Here is a table of points, one per row:
array([-20,  -8, -25, -40,  16,  -4, -38, -32, -35,  13,  26,  14,  65,
        21,  23, -72, -27,  31, 100, -59,  -7, -24,  46, 110,  60,  19,
        52, -88, -58, -73,  35,  14])
array([ 73,  -4, -50,  49,   4, -48, -42, -48,  56, -30, -32,  -8,  -3,
        30, -19, -45,  -1,   9,  25, -54,  44,  43,  59,  30, 127,  65,
        14, -13, -78,  46, -19, -11])
array([  29,  -59,  -21,  -16,  -10,   -8,   58,   -3,  -25,   16,   28,
         -4,   24,   33,   38,   -1, -103,   10,  -50,  -15,  -27,   88,
         31,   45,  113,   57,   21,  -67,  -91,   -6,   46,   51])
array([  38,   12,  -42,   -1,  -21,  -24,  -36,   13,   17,   10,   31,
        -79,   34,    2,  -43,  -82,   -2,   26,  -40,  -26,   -2,   84,
         56,   20,  111,   96,   19,   -4, -117,    2,   -3,  -11])
array([ -45,  -81,   -3,   73,   14,   -1,  -70,   20,    5,   -8,   -1,
         54,   -6,   45,    5,   34, -105,   36,    9,   40,   23,  -37,
         36,   24,   60,   31,   13, -126,  -73,   38,   38,  -14])
array([   2,    6,  -18,   51,   10,  -76, -101,  -24,   11,  -40,  -31,
        -35,  -17,   23,  -16,  -48,   29,  -11,    6,    8,   55,   31,
         76,   71,  126,   63,   35,  -48,  -31,   57,  -44,   -1])
array([  19,  -29,  -33,   23,   40,   -1,  -31,    3,  -33,    9,   -2,
         28,   77,   44,   12,  -29, -102,   43,   37,  -21,  -26,   -4,
         60,   65,   84,   22,   38, -121,  -80,  -27,   52,   18])
array([  27,  -11,  -23,   -6,   12,  -26,    1,   -9,    7,   -1,   65,
         10,   56,   -1,  -19,  -77,  -35,   56,   56,  -16,  -28,    4,
         33,   93,  101,    7,   29,  -55,  -91, -113,   53,  -11])
array([ -15,  -38,  -24,  -12,   18,    0,    2,    9,  -18,   20,   37,
         25,   61,   55,   19,  -37, -103,   30,   23,  -20,  -40,   -5,
         37,   79,   56,   10,   62, -126,  -89,  -14,   71,   29])
array([ -24,  -78,  -38,   31,   -2,    3,  -19,    5,  -28,    5,   17,
          6,   49,   44,   23,    2,  -89,   62,   22,   28,  -15,  -26,
         39,   46,   74,   12,   27, -127, -107,    1,   68,    1])
array([ -69,  -27,  -19,   30,  114,  -26,  -42,  -22,   26,   20,  -66,
         66,    3,   54,   19,   13,  -46,   78,   65,    6,   28, -108,
         39,   30,  -13,  -13,   26,  -81,  -25,   -7,   27,  -11])
array([-83,  25, -12,  29, 102, -47, -74, -42,  34,   6, -82,  63,  -4,
        16,  13,  -6,  13,  75,  89,   8,  41, -97,  38,  27,   2, -13,
         8, -57,  -1,  -8,   0, -35])
array([ 51,  -4, -54, -29,   7, -49,   3, -60,   5,  51,  31,  17,  58,
        -6,  -8, -83,   8,  14,  88, -48, -43,  39,  49,  66, 127,   7,
         7,  23, -62, -54, -23,   1])
array([ -8,   1, -43, -19,  49,  -5, -34,  -3, -41,  33, -11,  11,  76,
        -5,   0, -66, -33,  38,  95, -80,  -8, -37,  65,  96,  82,  14,
        50, -79, -38, -56,  18,   5])
array([ -32,  -56,  -16,   63,   25,   -2,  -34,    1,   17,  -23,   -5,
          4,    1,   63,   11,   23, -110,    4,    7,   35,   39,  -23,
         55,   20,   76,   27,   51, -127,  -79,   59,   45,   -5])
array([ 65, -51,  -5, -20, -13, -13,  27,  56, -45, -53,   1,  42,  61,
        31,  -9,  16, -91,  42, -24, -26,  36,  26,  83,  34,  88,  13,
        -8, -58, -53, -48,  91,  56])
array([ -32,   41,  -37,   32,   -2,  -50, -104,  -55,   37,  -16,  -12,
        -12,   18,   14,  -47,  -46,   50,   19,   70,   -6,   54,  -13,
         43,   64,  121,   35,   38,  -55,  -52,   21,  -60,  -12])
array([-28, -54,  22,  93,   7,  -1, -68, -16,  10, -13, -41,  12, -32,
        56,  29,  40, -85,  54,  -6,  60,  22,  -2,  22, -36,  95,  41,
       -10, -80, -79,  47,  47, -45])
array([ 60, -60, -42,  22, -36, -25, -34,  11, -23, -85,  -6, -19,  36,
        33, -37,  12, -21,  14, -70,  23,   0,  18,  22,  85, 127,  34,
        47, -67, -65,  22,  27,  53])
array([ 15, -39, -26,  67, -32, -67, -77,   4,  -1, -43, -10, -25,  17,
        46, -32, -20,  -1,   3,   3,  25,  27,  17,  49,  46, 127,  32,
        61, -59, -75,  76, -23,  22])
array([-69,  47, -12,  10,  76, -25, -48, -32,   9,  18, -33,  58,  30,
         7,   8, -17,  -6,  83, 120, -39,  28, -90,  34,  55,   6, -18,
        21, -91, -25, -50, -17, -31])
array([  19,  -66,  -65,    5,   10,  -29,  -29,   33,  -20,   -9,   31,
          7,   38,   53,  -24,  -42,  -89,   20,  -48,   16,  -36,   10,
         44,   85,   78,    8,   58, -103,  -80,    2,   57,   37])
array([  62,   16,   11,  -12,   -6,  -33,  -10,  -12,  -40,  -12,   38,
        -32,   74,   -3,  -11,  -38,  -48,   29,  -15,  -74,  -58,   77,
         69,   47,  110,   61,   23,  -30, -109,   -2,  -21,  -26])
array([-81,  86, -16,   4,  55, -49, -60, -42,  12,  21, -39,  38,  21,
        -4,  14, -46,  30,  45, 127, -46,  35, -49,  21,  71,  39,   3,
        11, -45, -22, -48, -43, -31])
array([ -38,  -46,  -14,   37,   51,  -17,  -37,   -4,   -8,  -14,   -2,
         -5,   35,   64,   -8,  -35,  -70,   13,   41,   13,  -18,  -16,
         34,   69,   98,    9,   58, -127,  -85,   10,   31,   29])
array([ 22, -68, -14,  42, -50, -52,   2,  24, -28, -43,  -9,   6,  25,
        24, -47, -35, -57,  18,   6,  49,  10,  59,   1,  17, 127,  41,
         0, -96, -78,  19,  71,  39])
array([ 58, -36, -40,  -2, -57, -88, -42, -41,  30,  12, -87,  -6,  -3,
        60, -32, -48,  24,  -9,  13,   2,   9,  17,  54,  11, 118,  51,
        31,  68, -79,  26, -51, -18])
array([   9,   46,   -9,  -39,  -33,  -28,    2,   24,  -29,   30,   47,
          3,   98,  -40,    0,  -83,    0,   33,   66,  -91,    0,  -43,
         20,   71,   88,  -20,  -13,   15,  -39, -113,   -7,    5])
array([ -23,  -55,  -38,   52,    4,  -37,  -67,   20,    2,  -31,   -4,
         -4,   21,   67,   -1,  -23,  -58,    5,  -23,   59,    8,    4,
         59,   72,  111,   20,   58, -100,  -80,   53,   -2,   25])
array([  -9,  -67,  -52,   24,   22,  -37,  -66,   26,    3,   -1,  -17,
          3,    8,   62,   20,  -13,  -79,   30,    7,   20,   -7,   -5,
         40,   67,   99,   15,   70, -123,  -88,   23,   23,    7])
array([-69,  73, -20,  21,  33, -59, -78, -48,  24,  -4, -34,  20,  13,
        23,  24, -44,  33,  32, 108, -36,  38, -48,  33,  70,  76,  13,
        38, -54, -35,  17, -76, -29])
array([ -22,  -48,  -16,   78,   12,  -19,  -75,  -37,   38,   -9,  -52,
         11,  -35,   53,   24,   30,  -71,   25,   -2,   47,   49,    3,
         54,  -46,   75,   32,    4, -104,  -74,   37,   14,  -77])
array([ -36,  -33,  -19,  -38,   40,  -19,  -21,   -1,  -39,    6,   18,
         39,   45,   17,    4,  -58,  -74,   82,   72,  -31,    1,  -31,
         40,   62,   74,    6,   42, -108,  -73,  -64,   59,    3])
array([  14,  -81,  -49,   -7,    7,  -15,   10,   44,  -17,   18,   47,
          1,   57,   43,  -11,  -29,  -71,   31,  -28,    3,  -51,   13,
         52,   78,   69,    4,   32,  -92, -103,  -21,   74,   52])
There is one direction along which these points spread out most. Take the direction at right angles to it along which they spread out most. Then take the direction at right angles to both along which they spread out most. Go by this last direction. How far along it is each point below, from 0 to 99? The average is 50, and the first point in the table lies past the average. One standard deviation of the points above along it is 16.
array([ 65, -51,  -5, -20, -13, -13,  27,  56, -45, -53,   1,  42,  61,
        31,  -9,  16, -91,  42, -24, -26,  36,  26,  83,  34,  88,  13,
        -8, -58, -53, -48,  91,  56]) >> 63
array([  27,  -11,  -23,   -6,   12,  -26,    1,   -9,    7,   -1,   65,
         10,   56,   -1,  -19,  -77,  -35,   56,   56,  -16,  -28,    4,
         33,   93,  101,    7,   29,  -55,  -91, -113,   53,  -11]) >> 62
array([   9,   46,   -9,  -39,  -33,  -28,    2,   24,  -29,   30,   47,
          3,   98,  -40,    0,  -83,    0,   33,   66,  -91,    0,  -43,
         20,   71,   88,  -20,  -13,   15,  -39, -113,   -7,    5]) >> 57
array([ 22, -68, -14,  42, -50, -52,   2,  24, -28, -43,  -9,   6,  25,
        24, -47, -35, -57,  18,   6,  49,  10,  59,   1,  17, 127,  41,
         0, -96, -78,  19,  71,  39]) >> 45
array([-81,  86, -16,   4,  55, -49, -60, -42,  12,  21, -39,  38,  21,
        -4,  14, -46,  30,  45, 127, -46,  35, -49,  21,  71,  39,   3,
        11, -45, -22, -48, -43, -31]) >> 49
array([ -8,   1, -43, -19,  49,  -5, -34,  -3, -41,  33, -11,  11,  76,
        -5,   0, -66, -33,  38,  95, -80,  -8, -37,  65,  96,  82,  14,
        50, -79, -38, -56,  18,   5]) >> 64
array([ -23,  -55,  -38,   52,    4,  -37,  -67,   20,    2,  -31,   -4,
         -4,   21,   67,   -1,  -23,  -58,    5,  -23,   59,    8,    4,
         59,   72,  111,   20,   58, -100,  -80,   53,   -2,   25]) >> 44
array([ -69,  -27,  -19,   30,  114,  -26,  -42,  -22,   26,   20,  -66,
         66,    3,   54,   19,   13,  -46,   78,   65,    6,   28, -108,
         39,   30,  -13,  -13,   26,  -81,  -25,   -7,   27,  -11]) >> 66
array([ 51,  -4, -54, -29,   7, -49,   3, -60,   5,  51,  31,  17,  58,
        -6,  -8, -83,   8,  14,  88, -48, -43,  39,  49,  66, 127,   7,
         7,  23, -62, -54, -23,   1]) >> 43
